Each row is where one point has got to under a steady rotation. How many ticks took it there?
The counts run from 0 to 600.
[ -1.8 -17.1  -3.1 -10.4  -5.3   7.0   6.8  26.8 -13.4   4.1  16.1  26.2
  -9.3   4.4   3.0  15.6 -18.9  -4.3  -3.9  -6.0  34.9  10.6  -1.9   8.8
   8.5   4.5   7.2   7.7  -9.7  -8.6  -1.4  17.4  26.4  17.3   4.1   6.7
   7.7 -10.4 -20.8   5.9  27.6  -8.9 -11.2  -1.8  10.0  -4.5   1.0 -19.1
  -6.7 -20.3]	84
[ -2.8  -9.6   4.6 -19.6  16.7  12.0   7.4   6.4  -3.2  11.9   6.7   9.3
 -35.9  -7.6 -15.5  20.7  13.3   0.7  14.7 -12.8  24.0   5.1  -1.6  -8.4
  -5.5  -0.7   9.3   1.7  11.6  -3.0  -4.3  16.0  12.8 -27.1   7.7 -12.4
  -7.7 -29.0 -25.0  -1.5  -8.0  -8.1   0.1   2.1  21.0   3.1  16.4  -6.9
  20.6   8.2]	234
[  3.3  14.8  -3.7   2.4   6.6   5.1 -10.0  -0.9 -16.6  12.7   6.3  10.8
   8.4  -1.6  -0.6  38.0  10.3  10.4  10.4 -10.9   0.2 -12.6  -5.8 -14.9
 -22.5  21.9 -18.6  -0.7   8.3  12.2  12.7  26.3   2.4 -16.6   7.1 -12.2
   3.5 -19.0   2.4 -25.5 -16.8  -9.4 -17.6  10.7 -15.3 -10.1  16.2  -9.2
  -4.6   0.4]	377
[  1.2  -2.4  15.7   4.5   4.7  -0.8   5.5  -6.8  -0.8  -3.4   3.0  14.0
 -33.7  -6.4 -18.8  22.0  15.4  11.2   2.9 -22.8  26.3   9.4   1.4  12.0
  -8.8  -1.7  12.0   7.6  -7.3  -2.1  -3.4  13.5  13.1   0.7  -3.8  -2.8
   2.2  -4.5 -18.5  11.4  -3.1 -12.2  -0.6  16.1  32.3 -13.8  19.5 -38.1
   6.8  -8.5]	168
[ -4.1  -6.9  -4.5 -17.5  12.4   2.1  11.8  14.4  -2.5  17.7   6.5  -9.0
   3.9  15.0  -5.6  19.7   9.3   8.3  -0.6  -2.8  29.5   4.2   4.9 -25.5
 -17.8  13.1  12.0  14.4  22.4   9.1   6.7  11.2   2.3  -2.6  17.9 -13.1
   0.2 -38.7  -4.9 -29.9   2.0 -15.3  -4.8   1.5  -7.8  12.3   8.0   5.7
  12.3  14.2]	147
[ -0.1 -15.0   5.0   9.0  21.3 -15.8   4.4 -22.7  -0.2   8.9   7.3   2.4
 -16.5 -16.6   7.3  -4.7  17.8 -22.7  12.1   7.8 -40.1 -13.3 -11.4  14.6
  -2.1   6.9   3.2 -12.1  -3.5   6.2   7.5 -19.5  -1.7 -27.0  -5.3  -8.2
  -7.8 -11.1  -2.0   5.5   4.7   0.7  -2.4 -10.4 -30.0   4.3   7.2  16.9
  13.3  13.0]	55
[ -8.6  12.6   2.1  -0.1 -13.1  13.3  -4.4   4.5 -10.4 -18.8  -1.6  16.1
   0.0  -9.1 -23.3   9.8  12.7  12.3  -3.8   8.9  20.0   6.9  11.8  -4.7
  -5.2  22.8  -9.2   0.6  -1.7 -13.9 -12.2  26.5  23.8   9.3  -5.7   4.8
  26.7   7.8   7.6 -16.6 -10.9  -7.9 -18.2  17.8   5.9   9.9  24.6 -17.9
 -17.7  -7.4]	247
[-18.7 -13.5  12.1 -28.6   5.9  -6.3   7.4  16.5 -35.9  10.9   5.7   6.3
   4.4  -5.1  14.9  -5.3  -4.6  -0.6   4.4   7.7   6.3   0.4   5.6  -5.4
  17.8  14.1  -0.5   5.8  -3.4  19.7   5.8   1.8  -1.3 -12.9   1.7 -15.8
   3.4 -14.9   1.5  -9.5   3.0 -43.3 -19.4 -12.6   2.0   5.3   8.2  10.8
  24.7  -8.4]	230
[ 15.5 -20.7  19.9 -12.9  -0.7  -5.6  13.3   3.6   3.2  -2.2  -5.6   5.7
 -21.7   2.3  13.2 -37.9 -12.1   6.6 -12.6  -0.8   3.9  19.5   3.8  16.6
  13.7  -1.6  -5.0   8.1 -22.3 -10.1 -21.4 -19.3 -13.7   8.7   3.8  17.3
  19.4 -12.1   0.9  11.9  10.5  15.2   3.2 -16.8   5.7  15.0  14.3   6.4
  -3.6  -6.6]	404
[  0.8  25.6  10.8  16.7   0.6  12.4 -21.2  -0.8 -10.5  19.1   8.7  -5.6
  27.1  -4.6  -9.4  40.3  26.9   7.4  -1.3 -12.6  -0.8  -6.0   4.3   2.8
  -1.9   1.5   8.8   9.9   3.0  20.8   5.5  16.1 -32.1   2.6  -0.8  -2.3
 -12.3 -13.7   0.6 -17.0  13.7 -11.5   3.6   7.6   7.1  -3.0  15.5 -17.7
 -10.5   3.9]	508
[ 18.1  -7.6  -8.8  23.7   7.3 -10.3   0.0   7.8  29.4  -4.7 -13.4 -15.0
  10.5  23.2  27.1  -4.6 -17.6  24.4   1.4   2.2  11.3   0.2  -0.4  -5.9
 -16.8 -17.9   5.8   9.1  11.0  -4.8  -1.1  -3.9  -6.7  26.6   2.9  -0.1
   6.4  -2.9  15.3 -13.7  10.1  13.9  -8.5  -6.5 -30.6 -14.0 -15.4   2.1
 -13.1  -3.3]	127
[ -0.1 -10.1  -1.8 -16.4 -25.3  11.8  11.6  12.5   0.8  -7.2  -0.7  21.7
  17.4   4.8 -24.8 -28.3 -15.4 -18.1 -17.6   9.4 -15.2   8.8   7.5   1.7
   9.5  12.4  -7.5   2.9 -14.0 -13.4   7.7 -10.7  -9.1  12.1  12.9  14.4
   7.0  12.8   6.4  13.6   7.1  26.4  14.3   8.9  14.1  27.0  -6.6   6.5
 -15.5  -8.2]	568
[-11.1  13.0   0.8  17.6   4.1  26.5 -14.7  16.8   4.0  -9.3  12.7  21.7
  24.6  -4.7 -15.6  24.3   0.3   0.5  17.4   9.8   8.9  -3.7 -10.8   3.7
   4.6  -9.1  26.8  -5.4   9.8  -2.1   3.8  16.8  -1.5   9.0   1.8  -6.9
  -5.8 -11.9  -9.6  -9.9  33.0  -7.4 -18.8  21.1  -9.6  -6.3  12.9 -13.9
 -12.0   2.8]	511
[ -4.8 -11.3   2.0 -27.3  -2.3   4.4   6.3  24.5 -26.4   6.4   2.5  17.3
  20.5   6.7   9.4 -13.0 -22.5  -1.3   4.6   9.6  -0.3  -1.7   1.2  -3.1
  14.2  19.6 -18.8   5.2 -12.9   9.7   7.7   4.8  -1.6  -4.0  13.2 -14.6
   8.8 -20.3   6.1 -18.8  11.2 -15.1 -26.5 -13.3 -12.6   7.3   4.1  11.7
   1.1 -15.3]	228
[-10.6  13.6 -10.7  19.4   2.6 -12.0  -8.8 -20.6  16.4  -8.0   0.0 -17.3
   5.5 -10.8  -9.0  17.1  31.2  -9.4  -2.5   4.6 -11.5  -9.9   4.6 -24.2
 -13.3   3.2  15.9 -19.4  19.7 -11.6   7.2   6.8   8.8  -1.8 -23.1  -0.8
 -25.3  13.3   7.5  -0.1 -10.8   8.1   0.9  27.5 -19.8   5.6  -1.1  -4.1
  -3.9  16.2]	201
[-11.8  -2.6  24.9  18.5  -5.9  -1.1  13.0  13.9 -11.6 -20.8   4.9  23.0
 -20.7 -20.2  -2.6 -13.1   3.3  -0.8   0.1  11.8   6.1   9.1  11.3  17.1
   0.9  13.0  11.1   6.3 -15.3 -17.5 -15.1  -4.1  14.6  12.7 -12.1  18.6
  26.8  25.2   1.4  16.3   4.0 -22.7 -18.3   6.6  10.3   4.0  22.4   0.7
  -4.7   0.9]	250
[  0.2 -13.7  -1.5  -9.9  -4.4   5.0   8.4  26.0 -10.5   5.1  14.3  19.1
  -9.0   8.3   0.0  20.7  -8.8   7.3  -9.0 -13.3  43.0  13.2   4.6   0.2
  -1.4   9.1   9.0  14.1  -8.6  -4.5  -0.2  21.4  22.4  19.3   5.1   5.2
   4.9 -17.7 -17.2  -1.4  26.5  -7.4 -14.8   2.3  11.4  -5.1   4.6 -21.6
  -6.8 -15.6]	83
[  7.3  -6.3  -0.4 -28.3  -2.6 -10.8 -11.3 -26.4  -1.8  15.4 -10.3 -27.9
  -6.4   2.0   8.4  -7.0  10.3  19.7 -28.6   4.9  17.2  20.7  -1.7  -1.0
  34.0 -10.6  -3.2  -2.8  10.8  15.4 -16.9   6.5  -1.9  15.1  -3.9   8.5
   7.7  -3.8   1.5 -10.1 -12.2  -9.6  25.2  -1.0  12.9  10.2   9.6 -11.0
  -3.0 -10.2]	408
[  5.8 -21.3  -2.7  -3.7  28.4 -10.7  -0.8 -21.6  24.1  12.0 -15.4   2.0
  -9.0   4.7 -14.4 -11.7  18.3   4.7  15.6  10.3 -19.0  -0.7  -5.4  -5.3
 -12.6  -4.7   7.1 -10.8  21.0   6.0  16.5  -5.5 -13.3 -18.5  10.4 -24.3
  -5.0 -25.1   8.8 -15.2 -16.9  12.7   4.3  11.0 -23.0   7.3   8.8   6.9
   7.5   4.9]	58
[ -6.9  12.6   0.2   0.8  -2.4  -5.1 -14.4 -32.5 -12.6   3.8   8.3  -2.9
 -16.5 -26.9 -15.1  12.4  33.1  -8.9 -18.4  10.2  -4.4   2.7   3.7   9.8
  17.3  14.5  -3.6 -13.1   2.1   0.5 -15.4  13.2  17.4  -2.4 -19.0  14.5
   6.8  16.9  -6.1   2.3 -18.1  -9.5  11.7  10.5   8.0  11.7  19.9 -12.7
  -7.6   2.5]	331
[-17.8   9.0   4.4  -6.0 -11.2  26.4   7.4  20.2  -7.7 -14.8  18.8  23.4
  10.6   0.0 -24.4  11.5 -13.4   0.0   2.2  10.9  20.2  10.8 -12.3   6.4
  13.7  -1.3  24.2  12.4  -5.1 -10.7  -9.2   4.2  13.6  14.5  15.1  10.4
   8.6  -8.4 -18.6   0.1  32.3 -10.8  -6.8  15.5  16.8  13.5  16.6 -10.0
   1.0   6.9]	18
[ 16.4 -23.2  20.9  -7.6  -0.1   1.5  16.7  10.1  10.1 -11.4 -10.3   7.5
 -26.6   1.5   6.1 -39.1  -9.1   9.9  -3.1   1.1   9.2  16.1  14.2  12.8
   1.8  -0.5  -3.1  14.0 -22.1 -17.9 -16.3 -17.3  -6.2   8.6  -2.3  10.8
  21.0 -13.9   4.7   9.5  11.9  20.9  -5.1 -13.5   2.7  19.1  12.4   6.9
  -6.6  -4.0]	403
[-12.6  32.2  22.0  10.8 -20.8  -7.8  -2.8   4.6 -21.9 -16.9   4.3 -11.4
  25.2 -11.5  24.4  -4.1  -4.1  13.9  -4.6  -1.7 -10.6  -7.1   0.5  -1.8
  14.4  -1.4  -5.6   3.2 -16.9  10.9 -12.3  -6.7 -14.8   7.4 -18.8  15.1
   2.8  24.8  18.8   5.3   6.0 -28.3 -15.3   5.6   2.9  -5.5   9.3  -4.9
   4.2  -1.7]	32
[ -6.3 -23.5 -10.1 -14.8   1.2  -0.7  11.5  -5.4  -9.8  11.1  19.8  12.5
   4.7   6.1   0.5  -1.5 -13.5 -11.8 -23.4  26.2   9.8  17.4  -9.4  20.6
  24.3  12.0   7.7   6.5   2.6   9.8  -8.2  -1.8  19.3  20.0  20.6   9.2
  28.4  -9.7  -4.2 -13.1  16.5 -23.9   5.6 -11.0  -7.8  14.2   3.6  10.8
  -0.8  -0.3]	558
[ -5.1  10.2 -16.4  24.7 -18.0   8.5   9.1   6.4  18.2 -19.5  17.1  -9.9
  11.9   8.4  -8.0  15.0   1.6 -12.2 -13.8   0.3  17.2   0.1  -7.7  10.9
   0.9  -7.2  22.2  14.0  -7.7 -13.6  -1.8  -2.3  21.0  30.7  -5.2   6.5
  -8.1  10.6 -10.2   4.5  41.6   9.0  -1.3   3.3  -8.4   3.1 -18.7  -8.7
  -6.6  13.6]	347
[ 19.1  20.8  -3.6   2.4  -5.3  12.6 -19.0  -3.7   7.9   8.3 -11.9  -9.3
  10.2   4.5  -7.0  17.8   0.1  12.8   1.8 -26.8  -0.7  -2.6  -5.1  -2.8
   0.3 -24.1  -9.4  -1.9   1.5   3.6   4.1   7.5 -25.7  -4.7  -1.5   5.4
 -20.7   7.0  -9.6  11.4 -10.5  25.4  23.6   4.0  28.5 -22.2 -11.3 -22.2
 -11.3 -11.5]	585
[ 14.6  -4.4 -11.0 -17.4   8.0 -25.5  -4.7 -27.3  -7.3  13.4  -4.1 -17.5
 -12.3   9.2  32.9   4.0 -14.1  20.0  -7.6  -6.8   0.1  -2.4 -22.2  -5.6
   8.7  -7.1 -29.8 -10.3   5.7  20.4  -7.9  -1.8   9.3  -8.8   4.5  -1.3
   9.2  -5.5   2.6  -9.1 -27.5  -8.9   4.4 -13.2 -11.9 -19.8  -3.5  -5.0
   8.2 -12.5]	539
[ -5.7  18.2  11.2   7.9   4.4  26.0  -9.0  -6.0  10.4 -15.8  -0.1   7.7
 -14.9 -12.0 -34.7  11.3  17.1  11.1  20.1   5.9  12.2   7.1 -13.2  10.0
   8.4 -21.3  21.1  -2.0   5.8 -11.2 -13.8   9.3   2.9  -6.0  -3.8  -6.0
  -3.8 -14.3 -19.1   0.5   8.0   5.6   0.2  18.3  20.7   9.6  29.2 -18.9
   7.1  13.9]	103
[  5.0   5.1   7.7   7.5  -6.3  -9.2  -6.4 -10.2  17.8   4.2 -17.7 -26.6
  18.7   4.6 -14.2  -8.8  23.4  -3.9  -1.3 -14.5 -20.0  -7.1  15.7  -9.3
  -8.3  -9.9   6.9   2.5  -4.0   5.6  22.1 -10.4 -39.8  -4.5 -13.1 -20.9
 -35.0   3.4  10.3  10.6  -2.5  21.4  11.6   7.2   5.7   4.9 -17.6  -6.5
   0.2   2.9]	354
[ 13.6   9.0   6.0   3.5 -11.1   9.1  -2.9  13.8  14.9  -0.5  -2.5  -8.2
  28.1  16.7  -0.6   2.6   0.1   9.9   0.7 -12.7  -2.8  -3.3   2.7 -10.4
  -8.6  -0.3  -2.2  11.0 -12.5  -2.6   8.8  -3.8 -33.6   6.1   6.3  -8.1
 -20.5 -30.9   7.9 -11.1  33.2  31.2  -8.3   7.7 -17.8   8.3  -4.0  -8.5
 -15.0   2.7]	357
[ -9.1  -4.0  -0.3  26.3  10.8  -6.9   0.0  -0.9  -6.9  -8.0  12.2   0.1
 -12.4 -16.4  19.9  -5.2  12.1 -25.5   8.8  13.5 -23.6 -14.6  -0.4  14.1
  -3.6  11.3   2.4  -7.6 -11.4  -5.2   1.4 -13.2  10.7 -13.8 -12.0  -3.8
  -0.7  -3.1  -0.8   0.1  18.4  -5.5 -21.3 -23.0 -36.2   2.9  -2.1  31.8
   7.4  16.8]	53
[ 16.4  -8.8  -4.8 -13.9  -1.1  12.0   3.4  21.9  -6.5  10.0  -7.4   8.3
  12.5  16.5 -10.8   1.2  -7.4   0.0   7.5 -20.9   5.8  -6.1   9.8  -6.9
 -17.6  19.0 -27.9   9.0 -13.3   0.2  20.3  12.7 -11.6  -9.8  16.8 -21.8
  -5.5 -32.1   2.1 -21.3   2.1  30.1 -11.9 -14.4  -7.4   0.0  -7.1  -0.4
  -5.0 -11.1]	225
[  8.4  -8.2  13.5  30.6  -0.8  10.8   4.4   8.3  23.7 -14.4  -8.5  15.5
 -11.4 -10.2 -17.4 -17.0  14.3  -3.1  -3.7  12.6   0.8  11.9  22.3  13.6
 -14.8   4.6  16.3   8.2  -2.8 -23.3  -5.3  -6.8  -8.5  20.3  -1.9  16.8
  23.6   8.1   8.4  10.4  11.5  22.1   0.2   9.1   0.4  13.8  13.5   3.8
 -24.8   6.6]	336
[  1.8  -2.8 -14.2  -1.6   8.5   8.5  -4.2  32.6  -7.4   3.3  -7.2  17.3
  15.5   0.7  22.8 -11.0 -28.7 -11.9  18.2   8.1 -20.5  -9.3  -3.8 -22.3
   0.1  -0.4 -17.4 -17.5  11.5 -10.8   7.8   1.3 -14.7 -15.8   5.6  11.5
  -2.9  12.3   3.3  12.3 -11.8   8.5  -2.7  -9.9  -7.6 -11.1 -20.3  33.9
  -9.3 -10.8]	371
[-12.0 -15.7 -17.2 -22.3   5.6  10.5  19.2  25.9  -7.4   3.5  25.1  20.7
  -8.8   6.4  -1.6  13.8 -22.5 -17.1  -2.2   5.5  16.8   3.3 -11.2 -16.8
   1.4  13.4   7.5   2.8   6.8  -9.3  -4.1   5.0  28.8  -4.9  20.2   8.3
   6.8 -22.8 -21.8  -1.7  14.9  -6.8 -11.9   4.0 -10.2   9.5   1.7  10.4
   8.8   6.7]	150
